In the data rows, zero lies at 4.5, halfway between 4 and 5.
Here are some points:
[5 1 4 4 4 3 2 4 5 3 4 5 6 7 4 5 5 1 3 4 6 2 4 6 3 5 1 4 6 3 8 6 5 6 3]
[6 4 3 5 4 4 4 4 4 6 6 6 7 6 4 4 4 2 5 5 6 3 6 6 6 3 5 4 6 6 5 3 4 1 2]
[6 5 6 6 5 4 1 5 6 4 5 5 6 5 3 6 6 4 4 3 4 6 5 5 6 2 4 4 5 3 6 4 7 5 4]
[8 9 8 7 4 5 2 6 5 4 5 5 1 6 5 3 3 5 4 1 3 9 6 2 7 1 4 1 7 5 3 3 6 3 8]
[3 3 4 2 4 6 8 5 7 3 4 3 6 4 6 5 9 5 3 7 7 3 5 4 3 6 4 6 4 7 6 5 5 6 5]
[3 6 4 2 1 6 4 4 4 3 7 5 4 4 4 7 7 1 4 5 5 1 5 4 2 3 4 6 7 6 7 7 6 5 3]
[4 3 1 0 2 4 7 3 5 3 4 2 9 1 4 8 5 3 5 8 7 0 4 8 1 6 2 9 2 5 7 7 1 5 2]
[4 2 6 5 8 2 6 5 4 7 1 4 4 6 6 4 2 9 2 3 0 7 8 2 9 6 8 3 3 4 0 3 5 2 4]
[4 3 5 5 5 3 5 5 3 7 5 5 4 5 7 3 4 9 6 2 3 6 3 5 6 3 3 3 5 4 4 6 5 4 6]
[3 4 2 3 5 3 7 4 3 7 2 4 7 6 5 6 3 6 3 4 5 5 6 5 7 5 5 4 4 4 3 6 5 4 3]
[5 4 3 2 2 3 3 3 3 4 7 5 4 4 3 6 6 3 4 2 7 2 1 6 4 2 2 8 6 1 6 5 4 6 5]
[5 3 6 4 4 7 7 7 6 3 4 3 7 3 2 5 7 6 6 7 6 2 3 6 5 6 6 5 3 8 5 7 1 6 6]
[5 4 2 4 0 6 3 3 5 4 7 4 4 4 3 8 6 2 3 4 7 0 4 6 3 4 3 7 5 3 5 6 2 6 4]
[4 2 1 2 7 6 7 5 4 6 3 4 7 2 5 5 3 7 6 4 6 2 6 6 4 8 5 7 4 4 4 6 1 7 4]
[6 3 5 5 5 7 7 7 6 3 2 3 7 6 3 6 5 5 5 7 7 1 5 5 3 6 3 6 4 8 6 6 3 5 4]
[4 4 7 6 6 4 3 6 2 6 4 6 1 7 5 2 5 3 5 2 3 8 4 2 5 2 6 2 5 5 4 4 8 2 4]
[5 3 5 4 7 5 6 4 3 5 3 3 4 4 4 5 2 6 4 6 5 1 8 3 5 7 7 5 4 7 3 5 3 6 4]
[2 3 4 8 5 5 6 5 6 5 5 5 5 7 4 6 3 5 5 6 5 3 4 4 4 9 3 6 2 7 4 4 4 4 2]
[5 7 4 7 6 3 4 7 4 3 7 4 3 8 6 3 4 6 7 6 4 5 2 6 4 5 4 1 3 5 3 4 3 5 5]
[4 4 4 5 6 6 2 4 4 6 1 3 6 6 6 3 2 8 3 4 5 8 5 2 7 4 4 5 4 2 0 2 6 3 6]
[4 3 4 5 4 5 3 4 7 5 6 3 4 3 4 5 4 3 4 4 4 4 5 5 7 4 4 5 5 5 3 2 5 5 6]
[3 6 5 7 8 5 4 5 5 5 3 5 6 7 5 4 2 6 3 6 5 6 5 3 6 6 4 4 2 6 6 3 5 6 5]
[4 2 4 2 6 4 5 7 2 6 1 4 5 6 6 4 1 5 4 2 3 6 5 3 6 5 7 6 5 3 3 3 6 4 4]
[3 2 2 2 0 6 8 5 6 4 3 2 9 2 2 8 5 6 4 8 9 0 5 8 3 7 5 7 4 5 7 7 1 6 1]
[6 4 3 3 1 4 5 5 2 4 6 4 4 3 3 5 6 2 4 4 6 2 5 6 4 1 4 8 4 3 5 7 3 4 2]
[4 5 4 8 7 4 3 8 3 5 4 5 5 3 5 4 4 7 7 4 4 6 5 4 4 7 2 5 5 5 5 5 4 4 5]
[3 2 4 3 7 5 8 6 5 3 4 3 6 5 8 4 3 7 4 7 5 3 5 5 6 7 4 6 3 5 3 2 2 4 4]
[3 6 7 4 1 7 1 5 6 2 8 5 5 5 1 4 9 3 5 6 5 2 3 6 0 3 5 4 6 6 9 4 2 3 6]
[3 4 6 3 5 6 5 5 6 4 4 1 6 5 2 5 6 4 3 4 6 3 4 5 5 6 1 4 7 4 6 3 6 5 4]
[2 3 4 4 9 1 9 5 2 9 0 7 2 3 6 2 0 9 5 3 4 6 7 3 9 4 7 2 0 4 1 2 8 4 5]
[5 5 4 3 5 2 3 5 5 4 5 4 6 4 4 6 6 6 6 5 5 5 3 5 5 4 6 6 3 4 6 5 5 6 4]
[3 4 6 3 4 6 5 3 4 4 4 5 6 4 5 5 5 4 3 5 6 2 5 4 4 6 4 7 5 5 4 5 2 6 5]
[4 3 4 4 8 4 7 4 3 4 3 5 6 3 6 3 2 7 6 5 2 6 6 5 6 5 6 4 3 4 2 7 4 5 6]
[5 7 4 5 2 4 3 5 3 7 6 5 4 4 5 5 6 3 4 4 3 3 5 6 3 5 3 4 5 4 7 4 4 7 5]
[5 2 4 0 0 4 7 2 5 6 1 5 3 4 4 7 5 4 2 2 4 3 6 4 5 5 5 6 5 5 2 5 3 4 5]
[4 4 4 4 6 5 4 5 4 3 7 2 4 6 5 6 3 3 6 6 3 1 5 4 2 6 6 7 4 3 5 5 1 5 3]
[3 3 4 7 6 4 6 8 4 4 5 4 5 3 5 4 4 5 5 6 4 5 5 5 6 5 5 2 6 5 4 5 5 5 2]
[5 0 5 4 8 7 8 6 7 5 2 3 6 4 5 6 2 6 6 7 5 3 7 5 4 7 7 6 3 7 5 5 4 7 4]
[4 4 5 3 4 5 5 6 5 4 2 3 6 5 3 5 1 7 2 3 4 7 5 4 6 4 6 2 6 3 3 5 7 3 6]
[3 7 7 6 8 3 1 5 5 4 7 7 1 7 6 3 3 5 3 3 4 9 4 4 5 2 4 0 8 4 4 2 8 3 7]
[3 4 5 4 6 7 8 7 5 6 3 4 6 5 5 3 5 6 3 7 4 0 5 5 5 6 5 6 3 7 4 5 3 8 2]
[6 4 4 4 9 2 5 5 4 6 3 4 4 3 6 3 2 7 7 4 3 8 5 4 6 4 5 4 1 5 2 3 5 2 4]
[6 3 3 3 5 3 5 7 4 3 6 4 5 2 6 5 4 4 5 6 5 6 3 8 1 6 4 5 3 4 5 5 3 5 2]
[2 2 2 4 7 4 4 6 7 6 3 4 5 4 4 6 4 5 6 8 2 1 6 6 5 9 4 5 3 8 6 6 3 6 4]
[5 4 4 5 0 6 4 5 2 5 5 5 2 5 4 4 6 1 3 6 6 4 4 4 4 4 5 6 4 3 5 6 2 6 3]
[3 3 4 6 6 3 5 5 2 6 3 5 3 3 5 4 4 6 5 5 4 6 3 4 7 5 5 3 3 1 3 4 6 4 3]
[3 5 3 1 1 7 6 1 6 3 6 4 4 3 5 6 6 6 5 5 5 2 2 5 2 5 4 7 6 4 4 3 3 4 5]
[4 6 3 7 2 2 3 3 7 2 9 6 6 7 5 5 4 4 3 5 7 2 3 6 3 5 1 6 6 6 7 4 3 4 4]
[5 6 3 4 2 2 5 3 2 2 9 4 3 4 3 7 4 0 4 5 5 3 3 6 4 3 4 6 2 3 8 5 3 5 1]
[3 2 4 4 6 5 4 6 6 7 4 5 4 4 4 2 5 5 4 4 2 5 3 6 6 4 5 3 6 2 4 2 3 5 3]
[5 5 6 4 4 4 3 6 6 4 6 7 2 3 5 6 5 3 4 6 3 3 4 4 0 5 5 3 3 6 5 3 5 4 2]
[4 2 4 3 9 2 5 5 0 5 3 5 4 5 4 2 3 3 2 4 4 4 5 4 7 5 6 2 7 5 3 3 5 4 2]
[4 5 4 4 6 2 2 2 2 4 4 6 0 6 6 1 4 1 2 4 2 5 4 4 1 4 4 3 4 8 3 4 6 1 4]
[6 6 2 4 5 5 7 5 5 5 5 4 3 4 5 2 5 6 6 6 5 3 6 3 4 6 7 5 2 5 3 5 4 4 6]
[8 0 3 4 6 5 5 5 3 5 4 5 7 6 4 5 4 3 3 6 5 4 4 5 5 3 5 3 4 5 7 7 3 5 4]
[7 5 6 5 0 7 3 4 4 3 9 6 1 3 3 6 9 0 5 3 3 2 1 6 0 0 3 6 7 5 6 7 3 6 4]
[5 6 2 2 3 4 2 2 5 3 6 4 8 3 2 6 8 1 6 7 7 2 4 7 2 2 3 5 3 4 8 5 3 7 4]
Here are 12 more points, each followed by its number:
[3 7 3 4 5 6 6 3 5 5 8 6 4 3 4 5 5 4 6 6 3 5 2 5 3 3 5 4 5 5 4 4 4 4 2] 0
[5 5 5 3 5 5 5 4 4 7 3 5 5 4 4 5 5 4 7 3 3 6 5 1 4 4 5 4 4 6 5 7 5 6 3] 1
[4 5 4 3 2 6 4 5 4 3 6 6 6 4 3 4 5 2 3 6 5 3 4 8 1 5 4 6 4 5 7 5 2 3 3] 2
[7 1 4 5 6 3 6 6 4 6 1 3 8 4 5 3 4 6 6 6 6 2 8 5 7 7 6 8 3 8 3 6 4 8 2] 3
[5 3 5 6 5 2 6 6 3 4 4 2 3 5 4 5 3 7 7 4 6 6 5 5 5 5 5 4 5 4 3 6 6 4 2] 4
[3 6 5 3 4 6 4 2 5 4 4 5 3 8 7 5 7 2 2 6 3 6 3 4 5 4 5 2 7 3 4 3 5 4 4] 5
[5 6 7 5 7 5 4 6 5 2 6 6 3 4 5 6 5 6 5 4 5 6 4 5 4 5 6 5 2 6 7 4 6 4 7] 6
[3 4 2 3 4 5 4 3 4 2 5 7 3 4 6 4 6 4 3 4 2 6 1 6 2 3 5 4 0 7 3 5 3 2 3] 7
[7 3 2 4 0 4 5 3 4 2 5 5 7 4 5 6 4 4 3 3 5 4 3 4 2 2 6 5 3 4 5 7 3 2 3] 8
[5 6 6 5 3 3 5 4 3 4 8 5 3 5 7 6 5 2 3 7 6 2 3 5 2 3 5 5 4 6 6 6 2 4 3] 9
[5 8 6 5 0 7 2 3 7 3 9 5 6 6 3 8 9 0 6 6 8 0 4 6 0 6 0 7 6 3 8 4 1 4 3] 10
[6 7 3 4 9 3 7 7 2 5 5 4 3 4 6 4 3 5 7 4 3 7 3 3 8 2 7 4 3 7 6 4 6 6 5] 11
Which two of these numbered points are nearest to each point below, looking only along the 5 directions in which the first points spread most? Their numbers follow each, nearest first.
[6 5 4 2 3 7 4 4 5 2 6 5 8 5 4 5 7 4 9 6 7 2 2 5 2 6 4 6 5 4 6 5 3 7 5] > 2 9
[6 8 1 2 0 4 5 3 2 5 6 5 4 2 5 6 4 3 6 2 6 5 4 3 3 3 4 7 6 2 4 5 5 6 5] > 8 5
[4 6 5 4 0 6 3 1 6 0 9 6 8 6 3 6 8 0 5 6 8 2 3 7 0 3 0 4 5 6 9 8 0 4 6] > 10 2
[6 4 5 5 7 3 3 6 4 5 4 7 0 5 7 2 5 6 4 3 2 9 4 1 6 3 7 4 3 3 3 4 7 3 5] > 11 4
[7 5 3 5 4 4 5 4 4 5 6 6 1 2 5 4 4 3 3 5 2 5 4 5 2 2 5 5 4 7 4 2 4 0 2] > 7 0
[4 4 5 5 2 2 3 4 6 3 6 5 6 6 4 4 4 0 4 6 7 0 4 4 3 5 1 7 6 3 9 5 3 6 4] > 2 8
[3 5 5 4 2 7 5 6 6 3 6 6 6 5 3 6 6 5 4 7 4 1 2 7 2 5 2 6 5 5 7 6 3 5 4] > 2 9
[4 3 4 3 6 7 7 7 5 5 1 2 5 3 3 5 4 7 5 8 6 1 7 4 4 7 4 5 3 6 2 5 3 4 5] > 3 1
[5 4 3 1 0 7 4 2 3 5 5 6 3 3 6 4 5 3 3 5 5 2 3 5 5 4 5 7 4 4 6 5 4 5 3] > 8 2
[4 1 2 0 3 3 6 0 5 6 6 4 5 4 4 6 5 4 2 3 5 0 5 4 4 5 4 8 4 2 2 3 3 7 2] > 8 1
[5 6 7 6 3 4 4 3 2 5 4 4 2 4 3 5 5 3 1 1 5 6 5 2 7 0 2 6 9 4 4 7 4 4 4] > 5 1
[4 3 4 4 8 4 5 5 3 5 3 4 7 3 6 4 2 6 6 3 5 3 7 5 7 4 5 3 4 5 4 6 5 5 5] > 4 1
[8 7 4 6 0 4 2 3 4 2 9 5 1 3 6 6 8 0 5 4 5 3 2 3 1 3 4 9 3 5 8 6 5 6 2] > 9 2
[6 1 4 2 6 7 7 3 6 5 2 4 7 3 5 6 4 6 3 9 4 0 7 6 3 7 7 6 3 6 3 6 2 5 4] > 3 1
[2 2 6 4 5 5 6 3 6 3 3 4 4 7 5 3 5 3 4 4 5 4 5 6 4 7 3 5 6 5 3 5 5 5 4] > 1 6
[6 6 5 4 0 5 4 4 7 0 8 6 6 4 3 5 6 1 3 9 9 1 5 8 0 4 1 4 8 4 9 8 1 6 4] > 10 2
[5 4 3 4 7 2 5 4 3 6 3 2 5 6 6 6 2 6 7 5 4 4 3 3 5 7 5 5 4 3 3 4 6 4 4] > 4 11
[6 7 3 4 1 4 3 1 4 4 6 5 4 4 3 7 5 3 4 3 5 3 4 6 2 2 3 5 5 2 5 4 5 6 2] > 8 2
[3 2 5 3 8 5 6 6 4 5 2 5 5 4 6 5 4 7 7 8 4 3 7 5 4 6 6 5 4 4 3 5 2 5 3] > 3 4
[4 2 3 4 7 2 7 6 5 5 4 4 6 5 5 3 5 6 5 5 4 5 4 4 6 7 5 4 5 5 6 4 4 4 2] > 4 11
[6 3 4 5 5 1 2 6 3 5 5 6 3 7 6 3 7 4 3 4 1 6 5 6 4 5 6 4 4 5 4 6 4 3 1] > 7 0
[6 3 4 8 7 3 5 6 3 7 5 5 4 6 5 1 3 7 7 2 2 8 4 2 7 5 3 2 4 5 2 3 8 4 3] > 11 4
[5 6 3 4 1 4 3 3 5 4 7 5 5 2 3 6 5 3 5 5 6 0 4 7 1 6 2 8 4 4 9 6 0 5 3] > 2 9
[4 3 5 3 8 4 4 4 3 7 4 3 7 5 5 5 4 4 4 5 7 2 4 6 9 5 5 6 4 3 6 3 4 6 4] > 4 1
[6 8 3 6 0 4 5 5 6 4 9 6 3 5 4 5 9 1 5 8 4 3 4 5 0 5 5 5 2 4 7 6 2 6 3] > 9 2
[4 7 5 9 9 4 5 8 1 7 3 3 0 6 8 1 2 6 6 4 2 9 3 1 9 3 6 0 5 5 1 2 9 3 8] > 11 4
[3 6 8 6 5 5 4 6 5 4 5 5 6 6 4 4 3 5 7 4 5 5 6 3 5 5 3 4 5 6 4 5 5 4 7] > 6 5
[3 6 2 5 3 4 4 4 6 3 7 5 4 3 4 5 4 3 5 5 6 5 4 5 3 3 6 4 5 3 5 5 3 3 6] > 0 8
[5 8 2 2 0 6 1 2 2 5 7 4 7 1 5 6 3 1 4 1 4 4 3 4 1 3 0 7 6 3 5 5 2 3 6] > 8 2
[5 4 4 4 6 2 5 4 5 6 3 5 6 3 5 4 1 6 5 3 3 4 6 6 5 7 5 6 3 4 3 4 4 3 4] > 4 1
[5 8 7 9 9 2 2 7 2 7 2 5 0 8 8 0 3 7 6 1 0 9 4 0 8 2 9 0 5 6 0 2 9 1 9] > 11 5
[5 5 7 4 5 2 2 7 5 2 4 5 6 5 4 4 5 5 4 5 5 7 5 5 5 3 4 0 5 6 6 5 4 4 4] > 6 5
[2 5 5 3 1 7 5 5 7 3 6 4 7 5 3 5 8 4 6 5 4 3 4 7 4 5 5 6 5 4 6 5 4 4 4] > 2 8
[6 3 6 6 5 3 2 4 5 5 6 6 3 6 5 6 6 2 3 5 5 2 6 6 5 5 4 4 6 6 6 5 5 7 3] > 0 6
[3 5 4 4 3 3 3 2 6 6 6 5 4 5 4 7 6 5 5 5 3 1 5 8 3 4 3 7 4 6 5 5 2 3 2] > 2 9
[4 3 4 3 9 2 6 6 3 6 4 4 2 6 6 2 3 4 4 4 3 7 3 4 7 2 7 3 4 5 4 3 7 5 1] > 11 4
[6 7 3 5 2 6 5 1 3 5 4 7 5 2 4 5 6 3 4 4 4 5 4 5 2 3 4 5 7 4 3 7 5 5 2] > 8 0
[6 5 4 2 2 6 3 4 2 6 5 6 4 2 3 6 3 5 6 3 6 4 4 2 5 4 3 4 4 1 5 7 7 6 3] > 8 1
[5 3 4 2 5 5 5 4 4 5 4 5 2 3 5 7 6 4 3 3 3 4 5 5 7 3 6 4 4 5 3 4 5 5 4] > 1 5
[6 5 6 6 2 5 4 3 5 2 5 5 1 6 6 6 5 4 6 2 6 6 4 5 5 6 2 5 8 4 4 4 4 4 6] > 5 6
[3 4 2 1 3 5 3 3 5 4 3 4 6 1 6 6 5 4 5 5 3 2 4 4 5 6 3 5 4 4 5 6 5 5 2] > 8 1
[4 3 1 5 3 2 3 3 4 4 5 5 5 2 4 4 5 3 5 4 3 4 3 1 5 5 5 5 3 6 4 5 6 4 2] > 7 0
[5 7 5 4 2 7 7 4 3 6 4 5 4 5 5 6 2 5 6 5 5 5 5 3 2 4 6 5 5 3 2 4 4 5 5] > 1 5
[4 6 7 6 7 5 5 6 6 3 5 6 7 6 3 4 6 5 5 5 5 5 5 3 4 3 4 3 7 5 3 4 4 3 5] > 6 5
[7 6 2 4 1 6 2 4 4 6 5 4 0 5 3 5 4 6 6 2 3 5 4 4 2 5 6 5 4 2 2 5 3 4 2] > 7 1
[3 3 4 2 4 6 4 5 6 5 3 4 4 2 3 4 5 4 3 5 3 6 5 5 2 7 4 3 3 4 3 5 5 5 4] > 1 4
[4 3 3 4 3 3 5 4 5 3 6 5 5 2 2 5 6 4 6 4 4 1 4 5 6 3 4 6 2 2 6 5 5 5 1] > 8 2
[3 7 3 2 6 6 6 4 5 5 5 4 8 2 4 5 3 6 4 9 9 3 7 5 4 7 3 3 3 4 3 3 2 6 4] > 3 4
[6 9 4 5 1 5 2 3 4 3 6 6 4 4 4 7 5 4 4 3 5 7 3 5 2 3 6 4 6 2 4 6 5 2 7] > 5 0
[5 7 5 6 1 7 1 5 4 1 6 4 4 4 3 5 4 3 2 1 8 7 3 4 5 3 2 1 8 5 5 5 4 2 5] > 5 6
[5 7 4 6 6 4 3 5 6 3 7 4 4 5 5 3 4 7 7 6 5 7 3 4 8 4 6 4 4 6 4 3 4 4 5] > 6 4
[2 2 5 5 5 5 5 5 6 4 4 3 4 4 3 3 5 3 1 6 4 4 6 5 4 5 5 3 4 6 4 5 5 5 5] > 1 6
[2 5 5 4 2 9 3 6 7 6 5 5 2 4 5 6 6 6 4 0 3 9 3 2 6 3 4 3 8 0 4 2 7 3 6] > 5 1
[5 5 4 3 4 5 5 5 4 7 4 3 4 3 5 5 6 5 7 5 2 5 6 3 5 3 7 4 1 3 4 6 6 4 2] > 1 4
[2 4 6 2 3 4 5 3 5 2 7 5 3 4 4 5 6 1 5 8 7 1 4 5 4 4 4 6 5 5 7 5 5 6 4] > 2 9
[6 5 5 4 5 6 3 5 2 1 5 4 4 6 5 3 4 1 2 6 5 3 3 7 4 5 4 4 3 6 6 4 2 3 3] > 0 9
[4 6 3 1 4 5 4 5 1 6 5 5 7 2 2 5 6 3 4 3 6 3 4 3 7 1 4 5 5 3 6 6 8 5 7] > 8 5
[5 6 5 5 3 5 3 3 4 5 7 5 0 3 7 4 6 2 4 3 3 4 5 5 3 3 4 5 5 6 6 4 4 6 2] > 7 0
[4 5 8 6 4 4 4 5 5 2 5 6 6 4 4 4 7 6 7 5 5 8 4 2 6 4 5 5 4 4 6 6 3 6 5] > 6 5
[5 4 4 4 2 3 7 5 5 5 6 4 3 3 3 5 6 3 7 6 3 4 5 3 5 5 5 4 4 4 7 6 5 8 2] > 0 7
[8 7 5 8 7 3 3 6 2 6 4 4 2 4 6 2 5 5 6 2 1 9 5 2 5 3 7 2 5 3 2 5 8 6 6] > 11 5
[7 5 4 3 4 3 4 4 4 3 5 6 6 6 4 4 4 4 7 5 6 4 2 4 4 6 3 6 3 4 4 7 6 5 4] > 0 8
[4 3 2 4 3 2 3 4 3 4 5 5 3 5 5 4 6 3 6 4 5 3 4 4 5 5 6 4 3 5 6 5 5 5 1] > 7 0
[6 5 5 5 4 3 6 6 5 6 4 4 5 3 4 4 7 3 8 7 3 5 7 4 5 5 5 6 4 2 3 7 6 5 4] > 1 4
[6 6 4 3 0 8 4 3 7 1 8 4 7 2 2 6 9 2 5 7 8 0 1 6 1 3 1 7 6 5 8 6 0 3 4] > 10 2
[3 8 6 5 9 4 4 7 2 6 2 5 3 4 5 1 4 6 5 4 3 9 6 1 7 1 5 0 5 4 4 4 6 3 7] > 11 4
[4 8 5 4 5 3 2 4 4 3 6 5 2 6 4 4 5 3 4 3 5 8 6 5 4 4 5 4 5 3 3 6 6 5 5] > 5 0
[5 7 4 4 5 2 4 5 1 4 4 3 5 6 3 4 3 6 4 4 4 5 5 7 7 2 4 3 2 5 5 4 5 4 3] > 4 11
[4 7 5 7 5 3 4 6 3 5 5 5 1 3 6 3 4 7 5 3 3 7 4 3 7 2 5 2 2 4 1 5 7 4 7] > 11 4
[7 1 5 4 4 6 7 4 5 4 2 5 7 3 3 5 6 5 4 3 6 5 5 2 6 3 5 4 6 5 4 6 3 7 5] > 1 4
[4 3 3 3 5 3 4 3 4 4 7 6 4 6 6 6 5 2 4 5 3 2 5 4 1 6 4 7 5 6 3 6 4 3 4] > 7 0
[4 2 0 0 2 5 8 3 3 7 3 2 9 0 5 6 5 6 6 7 8 0 6 6 5 8 6 8 1 4 7 6 3 9 2] > 3 8
[5 6 3 6 4 3 3 5 5 4 7 5 4 5 5 4 3 4 6 4 5 2 3 7 2 3 4 5 5 3 7 4 5 3 4] > 0 9
[5 5 6 6 6 3 5 4 4 1 6 4 2 6 5 5 5 2 6 2 6 5 4 5 5 5 4 5 2 5 5 4 2 6 6] > 0 6
[3 4 3 2 3 5 6 2 4 5 2 4 4 3 5 6 6 6 3 2 5 2 3 4 7 5 4 8 5 1 4 3 6 6 3] > 8 1
[5 7 3 3 1 5 5 3 4 5 5 4 4 1 5 5 4 4 3 2 6 4 4 3 5 3 3 4 5 2 6 2 6 5 3] > 8 5
[8 7 3 5 0 5 5 4 5 3 9 8 2 4 5 6 8 1 6 4 5 3 0 4 0 2 4 9 5 5 6 6 2 4 2] > 9 2
[3 0 0 0 1 4 8 2 5 5 1 5 8 1 4 9 4 7 4 6 6 0 6 6 4 7 6 9 2 3 5 4 3 9 1] > 3 8
[3 5 5 2 3 3 4 3 4 5 7 4 4 6 5 6 6 3 4 7 5 2 4 7 1 5 3 5 7 3 7 5 4 4 4] > 2 9
[3 3 4 7 6 5 4 7 3 4 5 6 4 7 3 3 5 4 7 5 5 6 4 6 4 4 5 2 5 5 5 4 5 2 4] > 6 11
[7 6 3 4 0 2 3 3 6 4 9 7 7 2 1 6 8 0 4 5 8 1 3 7 0 4 3 6 7 3 8 6 4 7 4] > 10 2
[6 6 4 6 3 3 2 4 5 6 7 5 5 5 3 3 4 4 6 6 7 4 4 5 5 5 4 5 4 5 5 5 3 6 3] > 0 2
[3 3 4 7 5 5 5 6 6 4 5 5 5 6 2 4 5 3 5 3 4 6 4 4 4 6 5 5 6 5 6 4 5 2 2] > 6 0
[3 4 5 4 5 5 5 4 4 6 4 4 4 4 6 3 3 4 2 2 2 5 3 4 3 5 4 4 3 5 3 3 6 3 3] > 1 4
[9 5 4 5 0 7 1 5 5 3 8 7 0 4 3 6 8 2 6 2 4 3 4 6 1 1 2 7 6 6 7 7 2 5 5] > 9 2
[4 1 5 5 7 6 6 7 3 4 4 5 5 4 5 6 3 5 5 6 4 2 7 5 3 7 6 6 4 4 4 4 1 7 2] > 3 1
[5 5 2 2 4 1 4 3 3 3 6 7 4 2 6 6 6 1 3 6 6 2 4 7 1 3 6 4 3 4 7 6 4 5 0] > 9 8
[3 6 4 5 4 4 3 5 3 5 4 3 1 7 3 5 4 4 2 2 2 6 4 2 4 3 5 3 7 5 3 0 8 4 6] > 5 1
[6 4 4 6 4 5 4 5 5 2 9 7 0 6 4 3 7 2 4 5 2 5 4 2 2 3 4 5 2 6 6 5 5 4 2] > 9 0
[6 6 6 5 1 6 4 3 4 1 9 5 5 5 4 7 6 3 4 8 8 0 3 7 2 2 2 8 5 5 9 4 1 7 3] > 10 2
[5 5 4 1 0 6 1 4 6 1 5 4 5 2 2 5 8 1 3 4 8 2 2 7 1 2 2 6 6 3 7 7 2 3 6] > 10 2
[5 4 4 6 2 4 3 3 6 4 5 4 5 6 5 6 7 3 1 3 2 4 6 4 4 5 3 5 7 1 4 3 6 6 5] > 5 8
[5 6 4 5 3 3 3 6 4 5 4 5 3 4 4 5 3 4 6 1 3 7 4 3 6 2 2 2 8 1 4 5 6 1 4] > 5 4
[4 2 6 4 6 5 4 6 7 4 1 3 5 3 4 4 5 6 3 8 6 4 6 7 4 7 6 4 3 6 3 4 2 5 2] > 3 1
[4 4 4 3 9 1 7 6 4 8 1 3 4 4 7 2 2 8 7 5 0 9 6 1 8 4 9 2 1 5 1 4 8 5 4] > 11 4
[3 1 3 4 6 3 6 5 4 5 3 4 6 4 5 4 3 4 4 4 6 3 4 6 7 5 3 6 3 5 6 4 6 4 3] > 4 1
[6 6 5 4 4 5 2 4 7 5 6 5 0 4 5 3 6 1 2 7 2 3 4 2 2 2 7 3 4 5 6 4 2 5 3] > 9 7
[4 7 6 5 0 8 3 4 6 1 6 5 7 4 1 6 7 5 3 7 7 4 5 7 2 3 4 3 6 7 7 8 1 4 6] > 10 2
[4 2 5 4 5 6 6 6 4 4 3 4 4 4 4 5 3 7 5 4 4 3 5 6 5 5 4 6 4 7 5 6 2 3 5] > 1 4
[2 1 3 4 9 3 6 6 3 6 1 5 2 7 6 0 2 6 4 3 1 9 6 1 6 4 8 0 4 3 0 3 8 8 6] > 11 4
[5 6 6 6 2 5 1 6 7 2 9 6 3 7 2 5 8 1 5 3 6 7 1 7 0 3 1 5 5 6 5 5 5 6 5] > 10 9
[5 6 6 6 7 2 3 6 1 6 3 4 3 7 6 3 0 7 6 1 1 9 4 4 8 3 6 2 4 2 2 4 8 4 7] > 11 4
[5 6 6 3 4 5 6 5 6 6 2 4 7 6 5 3 4 6 4 6 5 6 7 3 4 3 7 4 6 6 3 5 4 3 8] > 1 5
[2 8 7 6 9 3 4 8 5 7 5 5 1 7 6 0 3 8 5 4 0 9 5 1 8 3 8 0 6 4 2 4 9 5 9] > 11 6
[1 6 4 6 7 4 6 2 7 7 2 2 7 8 5 6 2 8 4 3 3 5 5 5 6 6 5 6 1 4 5 2 6 4 5] > 4 3
[3 4 7 5 4 4 6 6 7 3 5 7 7 6 3 4 4 5 5 5 5 5 6 5 5 6 3 3 5 3 5 5 4 4 5] > 6 4
[4 4 4 4 7 4 5 7 4 3 4 4 6 5 4 2 7 6 5 7 4 5 5 5 3 5 6 3 2 6 4 4 5 5 6] > 6 4
[4 1 4 5 7 2 7 5 6 7 0 1 7 4 4 5 0 8 5 4 4 3 6 3 8 9 4 3 3 2 3 4 6 5 3] > 3 4
[4 5 4 6 4 4 5 3 2 3 7 5 7 3 3 4 5 5 7 6 5 5 3 4 3 4 3 6 5 5 7 4 4 2 4] > 0 2
[2 3 4 5 7 2 7 4 3 5 3 4 2 5 4 3 3 5 3 4 2 7 6 3 7 4 9 3 3 6 1 4 6 3 2] > 11 4
[5 5 5 6 7 3 3 6 4 4 4 5 7 5 4 4 4 9 2 5 6 5 5 7 6 6 5 4 6 4 4 6 4 5 5] > 4 6
[5 7 8 9 9 3 3 8 3 6 4 6 4 7 5 1 4 6 4 1 2 9 4 1 9 3 4 0 6 4 1 2 9 2 9] > 11 5
[4 5 5 1 0 4 3 2 6 2 6 5 4 1 3 5 8 1 3 6 4 1 4 5 5 2 6 4 5 1 7 8 4 5 7] > 8 2
[6 7 5 5 6 4 2 6 2 2 4 6 2 7 4 2 5 5 5 1 2 9 5 4 5 0 6 2 6 3 2 3 7 3 9] > 5 11
[4 6 5 4 0 5 5 1 3 3 4 3 3 3 1 7 7 5 2 6 5 2 6 5 1 2 5 4 6 4 5 5 3 4 4] > 8 2
[3 3 3 1 3 5 5 3 5 5 2 6 4 4 4 4 2 4 5 3 5 4 3 4 4 6 4 5 5 3 3 4 5 4 3] > 1 8
[4 4 6 5 3 8 4 4 5 4 7 5 1 6 5 5 5 4 4 3 4 5 2 1 3 4 4 4 5 6 6 4 6 5 6] > 5 6
[4 5 5 7 7 5 7 7 7 4 4 3 7 6 2 5 4 6 5 5 3 3 3 6 4 5 5 6 3 5 6 5 4 5 4] > 6 4
[2 6 6 4 5 5 4 2 6 3 5 4 4 6 5 4 3 7 4 6 6 6 3 6 5 5 5 3 5 5 5 5 4 3 4] > 6 1
[4 5 4 8 6 6 8 4 6 3 4 4 7 5 4 5 3 3 6 4 4 4 6 6 2 7 2 5 6 3 5 4 5 5 5] > 6 4
[7 7 4 3 1 7 3 4 5 4 9 5 4 4 2 5 9 2 7 4 9 4 1 5 4 2 2 8 6 3 7 7 5 5 6] > 10 2
[6 6 5 2 2 6 3 5 7 3 6 4 7 3 2 5 8 3 5 6 6 5 3 6 1 4 5 4 4 8 7 7 2 4 8] > 2 9
[6 7 5 5 3 5 2 5 5 5 7 6 5 4 1 4 5 3 7 1 4 6 2 4 1 1 3 4 7 2 6 6 6 3 6] > 5 0
